Each row belongs to one hidden group. There are 3 groups. Groups can overlap: rows of different groups may look alike. The first row asked about is in group 0, and each new group gets the next number.
Here is the table:
 -2  39  57 -60 103 109   5  73 125 -17 -24 -30
  3  11   5 -33   7  -4   3 -19  21 -18 -10 -16
 37   0   9   1  31   1   5  39  23 -15 -27 -10
  1   5  21 -17  -5  10  -9 -34   2  22  29  12
 -9 -13 -11  35   9   4  17  42 -73 -30  -8  24
 21 -28 -34  82  37   9  25  88 -58 -39  -2  46
 23 -18  12  84   4  97   7 -43 127 127  30  46
 -18  -11  -19   34   -7  -18   11   55 -116  -41   -9   17
-13 -50   5  39 -35  46 -16 -64  94 127  -7  18
 -3   2 -16  39  17 -16  24  66 -52  -6  -3  27
 32 -10  12  10 -37  -5   5 -12 -15  35 -11 -13
  24    0  -37   39  -34  -39   -3   59 -101  -69   14   32
-34   6   8 -46 -31  -8 -51 -70 -15 -15  46 -20
-13  18   2 -26  -5  -9   3 -45  22  -9  -3 -11
  0  22   5 -45  10   0  -1 -45  41 -19 -13 -25
 -8   8   2 -37 -10 -17  -3 -36  -1 -29  -4 -20
 14  19   3 -57  25   9  -2 -23  55  -5 -19 -23
-32  -4   9 -34 -41 -19  -9 -31 -48  -6   3  -9
 -6 -25   8   6 -29  14  -5 -36  30  66  -9   3
 56  -1 -41 126  90   2  56 127 -18  10  27  77
-17   0   4   1  -9  -3  12   2 -49 -11  -5   7
-23  18  -8 -21  -9 -32  -4 -39  43  15   2 -23
 22  21   0  11 -18   6   3   3 -18 -43  17  19
-42   4   0 -19 -35 -64 -14  -1 -15 -24  -1 -28
 31  -2   7 -18  26  -7  -7  19  19 -44 -26 -39
-25 -19  -4 -65 -36 -48 -51 -66 -47 -13  12 -45
-21  11   1 -28 -18 -23   1 -34   1 -19   0 -14
Some rows of the table again, each followed by its group:
-34   6   8 -46 -31  -8 -51 -70 -15 -15  46 -20 0
-21  11   1 -28 -18 -23   1 -34   1 -19   0 -14 1
-13  18   2 -26  -5  -9   3 -45  22  -9  -3 -11 1
 -2  39  57 -60 103 109   5  73 125 -17 -24 -30 0
-23  18  -8 -21  -9 -32  -4 -39  43  15   2 -23 1
  0  22   5 -45  10   0  -1 -45  41 -19 -13 -25 1
-32  -4   9 -34 -41 -19  -9 -31 -48  -6   3  -9 0
 -8   8   2 -37 -10 -17  -3 -36  -1 -29  -4 -20 1
 32 -10  12  10 -37  -5   5 -12 -15  35 -11 -13 0
 -9 -13 -11  35   9   4  17  42 -73 -30  -8  24 1
  1   5  21 -17  -5  10  -9 -34   2  22  29  12 2
 21 -28 -34  82  37   9  25  88 -58 -39  -2  46 1
-13 -50   5  39 -35  46 -16 -64  94 127  -7  18 2
 37   0   9   1  31   1   5  39  23 -15 -27 -10 0
 23 -18  12  84   4  97   7 -43 127 127  30  46 2
 56  -1 -41 126  90   2  56 127 -18  10  27  77 1
 -3   2 -16  39  17 -16  24  66 -52  -6  -3  27 1
-42   4   0 -19 -35 -64 -14  -1 -15 -24  -1 -28 1
-25 -19  -4 -65 -36 -48 -51 -66 -47 -13  12 -45 0
  24    0  -37   39  -34  -39   -3   59 -101  -69   14   32 0
 -6 -25   8   6 -29  14  -5 -36  30  66  -9   3 2
  3  11   5 -33   7  -4   3 -19  21 -18 -10 -16 1
 -18  -11  -19   34   -7  -18   11   55 -116  -41   -9   17 0
 14  19   3 -57  25   9  -2 -23  55  -5 -19 -23 1
 31  -2   7 -18  26  -7  -7  19  19 -44 -26 -39 0
 22  21   0  11 -18   6   3   3 -18 -43  17  19 0
-17   0   4   1  -9  -3  12   2 -49 -11  -5   7 1
